Rotation paths and how fast each direction turns (deg/step)
Each turn is a multiple of 5 degrees from 10 to 175, or 0.
Each row of a path follows its step; steps can be skipped.
Path 1:
step 13: [  4   6  -6   5  -1  -8 -11   3  -4   3  -1   8  10  13 -19  -8  -1 -12
  10 -11   9  25  -3  -6  -7   4   6   9  15  -3   7   7  -3  10  -2  -7
   2  -3   8 -10  -5  -9 -14  -3  -8 -11  27   6  -7   9  -7   3   1 -11
   6  11   9 -12]
step 16: [  0  -4 -13  12  -9   5   5  -5 -12  -6  12  16   3   1   1  -8   3  16
   5 -18   6  18  -5   9   0  -8   3   6 -11   4   3   1 -13  -7  -6  -2
   0  -8   8 -14  -4 -11  12  -8  10  -3  14  13   3  10 -13  18   1  15
  11   9   9  -7]
step 18: [ -1   7   8  -2   0   4   5  -3 -12   4   3   6  -2   2  -3  -6   7   4
   7   4  15   6  11  -5  13 -24  -3  -3 -11  -8   9   3  15   0  -1 -19
  20  14   7   8  -2  -1   5  -5  -9 -26  12  -8   2   1  14  11  14  -7
  -1   4  10  -3]
step 19: [ -9  12  -6 -11   1   5  17   3  -8 -20   4  -4  13   2   4 -11   0   5
  12  -8  -5  21   6  11 -12   3   7  -6 -19  -2  -5  -4  -5  10   3 -11
  13  15   6  -5  11   4   1  10   7 -19  13   6   0   3  -6  12  -2  -5
  -9   0  13   4]
step 23: [ -2   6 -10  -3 -12  -2   3  -4   3  -7  -8  17   9 -13   9  -9  14 -13
  -2 -15   0   8  -7  -1  -4   2 -17  -5 -12  -4  -6 -19  24   2   2 -19
  10   1  13  -6 -12   5   1  10  -6  -3   8   4  -2   7 -21   2   0   4
  -1   6   4 -12]
step 24: [ 15  15  -7   6 -12   0   3   2   2   7   5  -3  13  -4   9  -8   2  -7
 -10   0  -2  13  -2   5   6  -8  -9   6 -13  -7   2  -6   3  13 -23  -3
  -2   0  -6  -7 -10  -5  -6  -1 -21  -9  23  16  -9  21   3  -9   6   4
  -4   1  12   9]
step 29: [  6  -7 -18   0   3   7  -1   0  -9   6   3   9  11  11   1  -4  10   0
  -1  -8  14  10  12  -1  16   1  13 -12   6  -6  19   3   4   2  -1  -1
  11  -2  16 -10  -6 -10   0 -10  -5 -17  16  17   3   8 -15  18  -7   0
  15  -5   0  -8]
step 35: [  0   3   5   9 -18   9   7  -8  -6  -1   0  -8  24   0  -1   6   1   2
   3  -2   3  12  -8  -3  -3  -3   5 -16 -11   3  -4  -9  18   0  -3 -20
   9  15   4 -13  -4  -4   5   4   2 -18  10  -9  -7  10  -8   8  15   0
   4   0  15  16]
Directions:
[-1  0 -1  2 -3  4  2 -2  1  5  0  4  2  4 -2 -3  1  3  2  3  0 -1 -1 -3
  1 -2 -5 -1  1 -2  0 -2 -2  0 -5  1 -5 -2 -4 -3 -1 -2 -1  2  0 -1 -1 -3
  0 -1  6  2 -1 -2  0  1  5  2] | 170
[-3 -1  3  1  1  5 -1 -3 -3  0  4 -2  1 -4  0  0 -4  2  0  1  0  2  1 -2
 -1 -5 -1  0 -2  2 -1 -4 -1  1  3  3  3  4  5  2  5 -3  3 -1  2  1  0  1
  2 -2  2  3 -1 -2  1 -1  2 -1] | 25
[-3 -4 -1  0 -1  0  5  3 -1  2 -2 -1 -3  0  2  3 -1 -3 -1  0  1  3  1  2
  0 -4  4 -1 -1 -1  1 -2 -5 -3  1  1 -1 -1 -3 -1 -2  2 -1  2 -5  0  6  5
  3  1  1  3 -4  1 -1 -3  2  0] | 140
[ 2 -3 -5 -4  2  0  3 -5  1 -1 -1 -4  1 -2  1 -1  1  5  0 -1  0 -1 -3  0
 -4 -2  0  2 -1 -1 -2  0  2  1  2 -3  1 -3 -1 -3  0  3 -2  2  0  4 -3 -2
  4  0  1  4  2  1 -4  3  0 -2] | 160
[ 1 -2 -2 -3  2  2 -4  5 -2 -1  3  4 -3  4 -1  0 -4  1  3 -3  0  0 -2  2
  0 -5  0  1  1  0  5  2  1 -2  1 -1  1 -3  1 -4  1 -1 -2 -2  2 -2 -1  3
  2 -4  0  0  1 -1  0  2 -2  6] | 25
Path 2:
step 8: [  6  -6  -1   0   7  10 -11   4   2  -8  -1   4   5  12  -7   1  -7  11
  -5   5  -4  -6 -19   2  -7   7  11  -5  12   6   3   3  18  -2  14  15
  11  23 -12  -8   3   2  13  -2   1  -6  -3   1  -9   2  10  25  -5   5
  11  -7  -4 -16]
step 9: [ 13  -5   2   5   0   7  -9  -8  14 -17  -7  -2   6  11  15   8 -23  -1
   2   4  22  -8 -13   1  -3   5  -1  -3  10   0  21   5  11   5  15   8
  17   5  -9  -2  -5  -6   3  -5  -7   8   5  10 -15   0   0   8  -4   3
  -4   0 -14   4]
step 12: [  9 -10  -4   9  -5  12 -11  -4   9   5  -3  -2  10   3   6   6   3 -11
 -12   1  -2  -8  -1   8   1   7  -5  -2  14   4  19 -11   1   3  13  -3
  -2 -13 -17 -14  -3 -10   4  -3  -7   9  -3  10   1   1 -17  18 -16  13
  18 -11  -7 -11]
step 14: [  3  -5   1 -10   6  14 -21  12   9   0 -20  -7   4  11   6  10  -2   3
  -7   6 -10 -14  -7 -16  16  19  -3  -4  -2  13  15   4  11   3   8   4
   8   3  -6   1 -13   2  -2  -6  -9 -13   1   2  -1  -6   1  -1   5   4
  12  -1 -17   0]
step 15: [ -3  -7   6   5  -7   9  -5   0  13   5  -3 -18  -7   9   6  -2 -10  -5
  -8  10   0 -11  -5  -6   2  13  -3  -2  -7   0   6  16 -13   4  12  -8
   5  -3  -3 -15 -19 -12   4  -7 -10  -4 -17  18   3  -7  -1  14  -5   1
   6  -7 -22  14]
step 17: [ -6 -15 -12  -6  -2  12  -9  10   4   4  -4 -10  -1  -1 -13   1   7  -8
  -3  13  -3 -10 -20  -7  -5  10   2  -3  16   0   8  -3  -3  -4   5   0
   6   9 -17  -6  -7   5  22  13  -4 -12   3   4 -13 -11   9  13 -11   6
   8 -14  -5  -8]
step 25: [ -1  11  -2  -3  -5  -2 -12  -4  -1  20  -8  -5  -2   9   9 -16  -3   8
  -6  -6   5  -3  -6   7   7   4  -1   7   4   1  13   2 -10   8  18  20
  16  -7   5 -10  -2   4  15   5  11   2  -5  15  -3   6  12  15  14   1
  15 -12  -7 -12]
step 34: [ -3 -15   4   2   4   4 -11  -5   1  15 -11 -12   2   1  -2 -12  -9   3
 -13  -6   0  13  -9   2  -2   4  16   0   5   2  -4   0  -3   9  19  10
  18  12   7 -22  -2   0   2  11  -2  -4   0  10  -5   3  10  11   8  -7
  21  -4 -15  -6]
Directions:
[ 0 -5 -3  2 -1 -3 -2  6  3  4  2 -1 -2  1 -1  1  0 -2  0 -2 -4 -5  2 -1
  2  4 -1  1  1  2 -1  0 -6  1 -3  1 -2 -3 -1  3 -1  0  0 -4 -3 -1 -1  1
 -1  0  0 -2  1 -1  2  1  0  2] | 25
[ 5 -1  0  2  3 -2  2 -2  4 -1 -1  1  4  3 -1  1 -4 -2  2 -2 -1  0 -1  0
  0  1  3  4 -4  4  3  2  0  4  0  0  4  0  2  1 -3  0  0  2  1 -4  1 -3
  4 -1  3  3  0 -1  3  3  5  1] | 70
[-1  3 -5  0 -1 -3 -1  1  0 -1  3  6  1  4  1  2 -1  5  5  0  0 -1 -2  2
 -2 -1  2 -2  1 -3  0  2  2 -1 -5  4  3 -5  0  1  0 -2 -1 -1  3  4 -1  2
 -1  2  2  4  1  1  1  3 -1 -1] | 20
[ 0  2 -1  1  4 -1  2  0 -2  3  0  2 -2  0  4 -2  0 -4  3 -4 -5  3  0 -2
  1  0  0  1  3 -1  0  1  1  4 -1 -4  4 -1 -3 -4 -2  3 -2 -1 -1  2  2 -1
 -6 -2 -5 -1 -2 -1  1  1  1 -2] | 45
[ 0  2  0  1  0 -1  1 -2 -2 -2 -4  1  1  1  2  1 -1  0 -3  0  3 -2 -1 -2
  2  3 -4  0  1 -2 -1  4  5 -2 -4  1  3  1 -1  2 -5  2 -2  0 -3 -4 -2  0
  1  2  0 -6 -2  0 -3  4 -2  3] | 80
[-1 -2  0  1  0 -2  4 -7  0  2  0  1  2  1 -1  0  2  0 -5 -1  3  2  3 -3
  1  2 -2  1 -2  0 -1  0 -5  1  0  2  4 -3  4  0  2  0 -5 -1  1  5  1  5
 -3  1  3  0 -3 -2  0 -3  1 -2] | 120
[ 2 -1  1 -1  3  4 -2  3  2  0  0  0  3  1  3 -3 -4  0 -2  1 -3 -2  3 -4
  1  1 -1  0  0  0 -5  1  2 -5 -2 -4  0 -4  6 -4  0  2  0  2  4  2 -2  1
  3 -4  1 -1  1  2  2 -1 -1 -2] | 40
Path 3:
step 0: [  6  11   3   4   5  13   5   6  -1 -29   6 -12  10   9  -4   9  -5  10
 -12   6  -3   9  11  -1  -5   8  -3   6   5   8  10   1  -3  -5   8 -16
  -3  -2   6 -19  -1  -7   0   7  21 -11  -6  21  11  13  -3  15   8  11
  -2  -2  15  11]
step 1: [  0   7  10 -17  13  -2 -15  -3 -14 -12   5   4   6   0   1  12   5   9
   5   7  -1 -11   0  -2 -22   6   2  -9   1  15  -2   6  -1   5  17  -6
   2   4  -4  -1  -3   5  20  11  24  -1  -1  14 -23   5   0   3   4  11
  -1  -9  14  -3]
step 4: [  0  -1  10 -13  -2   3  24 -10   8 -25  -3  11  10 -16  10 -10   3   3
  -3   0   1 -17  -1  -1 -14   5  -6   2  11   3   8   6 -17   0   6   2
   2   1   1   3  -7  -5  -3 -15   8   1  -7  13 -18  16  -3   8 -17  -2
  -7 -18   1  -4]
step 19: [  5  -2  19   0   4  18   6   1   0 -22   7   2   4 -12  11  -5  11  -4
  -5  -9 -12  13   3  -6  -8  -3  -6   8   7  -9 -18  -2   7   8  10  -9
  26   1 -10  -3 -15   3   2   8   9 -11  -8  13  -8   8   9 -17  -5   9
   2  -5   6   2]
step 20: [  1  12   8 -15 -15  15   9  18   4 -10   5  19  12  -8 -11   3   8  -9
  -8   0   1  -2   2   2  -6  -2 -13   4  10  15   1  12  -8  -3  17   0
   5   8 -16   2 -12  -6 -11   4  12  -9 -11  -8 -17  19   9   7  -3  -3
   5  -7   3  -9]
step 24: [  1   9  -6  -6 -10   9  -1  -3   6   6  -6   6  22  -6  11   8  18  17
   5  -9   4   2  -8   3  -5  10   8   6  15   2  -3   2  -7  -5   7  13
  -3   8  -1   3 -24  15   0   5   8  -1   9  14 -14 -11   2   1   9   3
 -10  -3  29   5]
step 26: [ -4   9  10  10  -6  14  -7  10  -9 -17   5  -3  -1  -8   2  15  10  10
  -1 -17   4   6  -3  -4  -5  20  -5  11   5   0  10  -1  -5 -19  -9   3
   3   1 -13  10  -8 -12   6  18  11 -14  -5   0  -4   2   7  -4  10   9
 -11  -6  18  15]
step 29: [-13  -1  30  -6 -10   8   2  18   1  -5   4   2   8  -3   5  -5  -1  11
  -8  18  13  12  12  11  -9   1   7   7   1  -8  -3  12  -7   0  10   3
  16  -2  -4  -1  -2  -5   7  -2  19  -8 -16   4  -4   4   2  -9   7  20
  -1 -12  14  -2]
Directions:
[-4  0  4  0 -2  4 -1  4 -4  5  4  0 -1 -2  1  0 -1  0 -2 -2  1  1  0 -2
  2 -4 -3 -5  0  1  2  5 -3 -3 -1  2 -1 -1 -3  0  3 -3  2 -1 -2 -5  0 -5
 -1  0  2  0 -1  0  0 -2  1  1] | 120
[ 2  1 -1 -3  2  2  0  2 -2 -2  1  2 -5  3 -1  2  1 -4  1  0 -1  0  1 -6
  3  1  1  3  2 -3  1  6  2 -2 -2 -5  3  3 -1 -2  3  1  2  4  2 -1 -2  1
 -1 -2 -3  1  2  4  1  3  1 -1] | 40
[ 3  0 -2 -4 -2 -3 -4  1 -1  2  2  3 -2 -4  0  3  0 -1  2 -3  0  1 -4  2
 -3  0  0 -2  1  2  1 -1 -1 -4 -2  1  1 -1  0  4 -1  3  0  7  1  2  2 -1
 -1  4 -3 -3  2 -5  2  4  2  1] | 175
[-3  3  4  2  0  1  2 -2  1 -3  5  2 -1 -1 -1 -3 -1 -3  6 -2  2 -5  0  3
 -1 -4  1  4  2  1 -5 -1  2  0 -4  1  2 -2 -3  3  2 -3 -2  1 -1  0 -2 -1
 -2  1  0  0 -1  1 -3  2 -2 -1] | 45
[ 3  0 -1 -2 -2  3 -2  3  4  0  3 -3  1  2  1 -4  2 -4 -1  0 -2  5  2 -2
  2  0  0  1  2  1 -2 -4  1  1 -3  0 -1  1 -4  3 -5  1 -2 -1  1  2  3 -7
 -4 -2  2 -2 -1  2  1 -1 -1  0] | 10
[ 0 -2 -7  2 -1  1  4 -1 -2  1  1  2 -2 -1 -2  1  0 -1 -1 -3 -1 -1  1 -2
  0 -2  3  1  1  1 -2  5 -1  2  4  0  2  1 -4  5 -4  4 -4 -2 -5 -2 -2  2
  0  2  2 -1  0 -1  3  0 -2  2] | 25
Path 4:
step 3: [  3   4  -6   3  -5   7  -6  -3  13   4  -1   1   3  14   8  -6   9   3
   6   0 -19   7  -6  12  -1   3   7  -8   5  -5  -4  10   8  14   0   6
   6 -14   8  -6  -7   4  -1  -6   0 -11   2   7  -6   7   8 -14  -9 -16
   1  -7  -4   6]
step 7: [ -3  11   1   2  -8   7   0  13  17   7  -7   0  -1   3   0   9   4   4
  -1   5  -7  -6  -3   3   8   9  19  16  -4 -19  -2   1  -7   1   5  -5
   1  11  -2 -10  -3   9   2  -6 -11   4  -4  13 -15  -6   1   0  -1  -6
   2   7   0  -4]
step 13: [  2   6   1 -12   2   1   6   3  10   8   2 -10  -5   4   1   4  -9  13
 -10  -1   0  -7  14  10 -10  -3  14   0 -14 -13  -4   3 -13   1  -9  -2
  -1  -4   1   7 -10   4  16   3  -4  -7   5  -2   6   9   2   2  -5  -2
   7  -1  16 -14]
step 21: [ -3   0   0  -2 -13  16 -11  -2   5   8 -12 -10  13  11  -3  -2   9   9
  -3   1  -8   0   6   1  -3  -7   5   9  -9 -10  -3  -3   8 -10  -6  -9
  14  -3  -8 -11 -12  -1   6   5  -3   1  -2  -3 -13  16  -5  -1   3   1
  -8   7  -9  -4]
step 26: [  4  13  -2  -4  -3   1   0 -10  11   3   3 -12   4  14  -2   2   1   2
   1 -12 -15  11   3   3  11  -3  12  -3   2 -10  -3   1  -1  16   3   0
 -13   2   2   4  -6   1   9  -1  -4  -2 -12  10   0  -3   5  13  12 -16
  -2   6  10  -7]
step 27: [-13   7   5 -15 -16  -2   2   2  18   7   5   3  -5  -1  -3   6   2  -6
  -5   2   9  -1   1   3 -13  -7   9 -13  -8  -7 -11   4   3  -3 -12   1
  -1   1 -18   5  -1   7   2   6  -1   0  -4   6  -9   7   3   2 -17  13
  -2   6  -3   1]
step 30: [-10   4   7  -3  -3  -7   6   1   8  -1 -14  -2   2   4   7  10  12   3
  10   3  -5   6  -3  -4  13  17   6   3  -2 -13 -13  -4  -2   0 -12  -2
  -9   1  -8  -2  -6  -5   7  -6   1  -8   0  12   7   5   5  -2  -8   9
  20   0  13   2]
step 32: [  2   4   3   7  10   9  -2  -6   5  18  -5   0  -7   0  -9   5   2   3
  -4   4  -6   4   3   7 -13  -5   1  15  -9 -15  13  13  -5   6  -5   2
   3   2   0  -7  -2   7  10   7  -7   2  -1  11 -20  12  -3   6   1 -11
  -2  -1   5  -4]
Directions:
[ 1  4  5  1  4  2 -3  0  2  2  3 -2 -1 -3 -1  2  0 -3  0 -3  1 -2  3  2
  0 -6 -2  0 -1 -2 -3 -3  1  2  0  2  0  0  1  5  1 -2 -3  3  0 -1 -4  2
  3  5 -2  1 -4  0  1 -1  2  0] | 80
[-8  1 -1  2  1  2  2 -1  0 -2  4 -3  2 -2  1  3  0  0  1 -2  2  4 -4 -5
  0  0  0 -3 -3  2  2 -1  3 -3 -2  0 -4 -1  1  2 -2 -1 -1 -1  0  1  1  5
  2 -3 -1  3  1 -1  2  3  3  0] | 100
[ 1  2 -2  5  0  4 -1  3 -5  5 -3  4  0 -2 -2 -1  1  1  3 -1 -4  3 -4  1
  0  2 -3 -1  0 -3  0 -1  0  0 -3  0  1 -3 -2 -3 -1  1  0 -1 -1 -3 -4  5
 -1  2  0 -1  1  5  2  1 -3  1] | 160
[ 0 -5 -3  3 -1  3  1 -2  1 -1  3  1 -1  0 -1  4  3  3 -1  1 -1  0  1  2
  5 -1 -1 -1  0  0 -1 -2 -4  2 -1  3  0  6  3 -4 -2 -2 -3  3  5  3  2  3
 -2  2  1 -3  1  0 -3  0  0 -2] | 100
[ 5 -2 -2  5 -3  0  4 -2  3  4  0 -5  0 -1  0  5  0  0  0 -1 -3 -1 -1  3
 -2 -1 -3 -1  3  3  1  2  0 -3  2  5 -4 -3  2  0  2  0  2 -4 -4  1  1 -2
 -1  1 -3  0  1  2  1 -1  3  1] | 110
Path 5:
step 5: [  2   0  -4  -5   0   3  15 -21  -1  -3  16  10  -3  -8  15  -4   9 -12
  -3   3  11 -11  -6 -28  -7   8   8   1  18  15   8  11  -1   6   0  12
  -7  -2 -19  15   2  -5   1   5   7  -2  10  -5   0  12   1  -1  -1  -2
   2  10  12  -4]
step 6: [ -6  13  -3   0  10   5   2  -7  -1 -13  13 -18   5   0  -2   1   1  -4
  -9   6  13  10 -11   9 -11  12   1  -8  -3   3   9  -3 -11  20 -13  15
   3 -12  -5  -9  -9   3 -18 -13   0   1  -8  -7  19 -10   6   6  15   0
  -1   8  -1 -15]
step 15: [  8  -3   2   5 -12   4   9  -3   4   8   5 -11   6  -2  -6 -11   4   8
  -9 -12   8   6  -4  -3   1  -2  13  -1  15  -3  10   6 -29  10  -2  -3
   9  -2   8  -1 -16  13   9  -4  10 -10 -11 -13  16   2 -16   8  -6 -14
  -5  -1  -5 -18]
step 17: [  2   2 -10   7   0   1  31 -12   4 -13  16   4   2  -4 -11  12  -2  -6
   1 -12  10   5  14  -3   0   3  10   2  -3   2  19   2  -2 -17  -4  -8
  -8  -3  -6  16   3   5  15   5  12 -10  -2   2 -16  -5   4   2  11 -13
   7  -6   1  -2]
step 21: [ -7   5   4  11   1   6   0 -16   2  -6   1   0 -27  -7  -2   1   2 -18
  -7  -9  18  -8  10   1  -8   2   6 -16   2   4   1   2   2 -11  -6   5
  19   2  11   8  13   6   6   8   5   4  -4 -11 -10 -19   2 -12   5 -18
 -13  -4   4   0]
step 24: [  4   7  20   9   3  -4   9  -9  13  -4  -4   9  -2   0   9 -12   9   8
  -3   5  30  10   5  21   9   4 -11   6  -4   5  -5 -16 -11   8   5   8
  18  -5   0   5 -14   2   9  10   5   2 -11   1  14  -4   5   7  -5  -1
   3  -5   6  -4]
step 25: [ 19   5  -8  18   8  -8  14  -1  -3   1   9  -1   2 -18  -9 -11   4  -7
   4   2   3  16   3   2   6   2 -16  -4  -1   7   3   2  -2 -12  -2  -8
  -1  -1  23  10   6  -6   3   1   6   3  -1 -11 -13 -19 -14 -16  12   0
  -8 -17   7  -6]
step 27: [ 11   5 -21   5  10  15  -5  -8  14  -6  13  -6   9  -6  -2  -5   9  -3
 -10 -13  10   5 -10   3  -1  -2  -1 -13 -12  -3   8  -3  -6  20  -6   2
  -2 -25   0 -18   0   5 -12   2   9  -9  -9  -4  12  -6   5  -1  -3   0
   3 -19   6  -8]
Directions:
[ 3 -2  4  3 -2  5 -3 -1  1  4  1  1 -1  2 -1 -1  0  0 -4  0 -3  1  1  0
  2 -7  2  3 -5 -2  3 -3  1  3  1  2 -5  1 -2  0  2  0  1 -2  0  0  5 -3
  1  0 -2  2 -2  0 -2  0  0 -2] | 95
[ 3  1 -3 -2  0  1  1 -3  0 -2 -1 -1  0 -6  3  1 -3 -2  0  2 -3  1 -3  3
  2  4 -1 -1 -5  0  0 -4 -1 -1  0  5 -4  0  0  1 -3  3  0  3 -5 -4 -1 -1
 -1 -1  0  3  1 -1 -1 -2 -3  3] | 135
[-3 -2  2  2  1  3  0  1  3 -1  0  2  0  2 -4  0 -2 -2  2  1  3 -2  4  4
 -1  2 -6 -3 -1 -1 -1  1 -2 -1 -1 -1 -4  3  2  2  2  0  1 -4 -5  1  1  1
  4  3 -2 -1  5 -5  0 -2  1 -2] | 100
[-1 -1 -6  0  2  1 -1  2  0  1 -1 -2  3 -2  0 -2 -4 -1 -4  4 -2 -1  2 -5
  2  0 -5  2  2  2  2  0 -1 -2  2 -1  3 -4  2  2  1  3  1  2  4 -1  3  2
  2  3 -3  3  2 -1 -3  1  2 -3] | 145
[-2 -2  4  2 -4  3  1 -1 -1  0  1  0 -2 -1  0  2 -4  0 -3  0  2  2  1  0
  1  3  1 -2  6 -2  0 -4  0  2  2  1  1 -1 -2  3 -1 -4  5  2  1 -1  2  5
 -2  4  5  1 -2 -2  0 -1  1  2] | 155
[-4  0  2 -1  0  2  1  5 -2 -1 -2  0 -6 -1 -3  0  0 -3  1 -2  1 -2 -1  3
  3  3  3  3 -2  6  2  5 -1  1  2 -2 -1 -2  0  1  0  4  3 -2  2 -2  3 -2
 -1 -2 -1  4 -2 -1  2  4  0  4] | 20
[-3  2 -1  3 -1  3  2  0  2 -1 -2 -1  0  2  4  1  0 -1 -2  1  1 -2 -2  6
 -3 -1 -4  2  0 -5  1 -1  4 -1  0 -1  4  0 -3  1  0  5 -2 -1  1  3  0  0
  3 -5  5  3  1  3  0  0  4  3] | 140
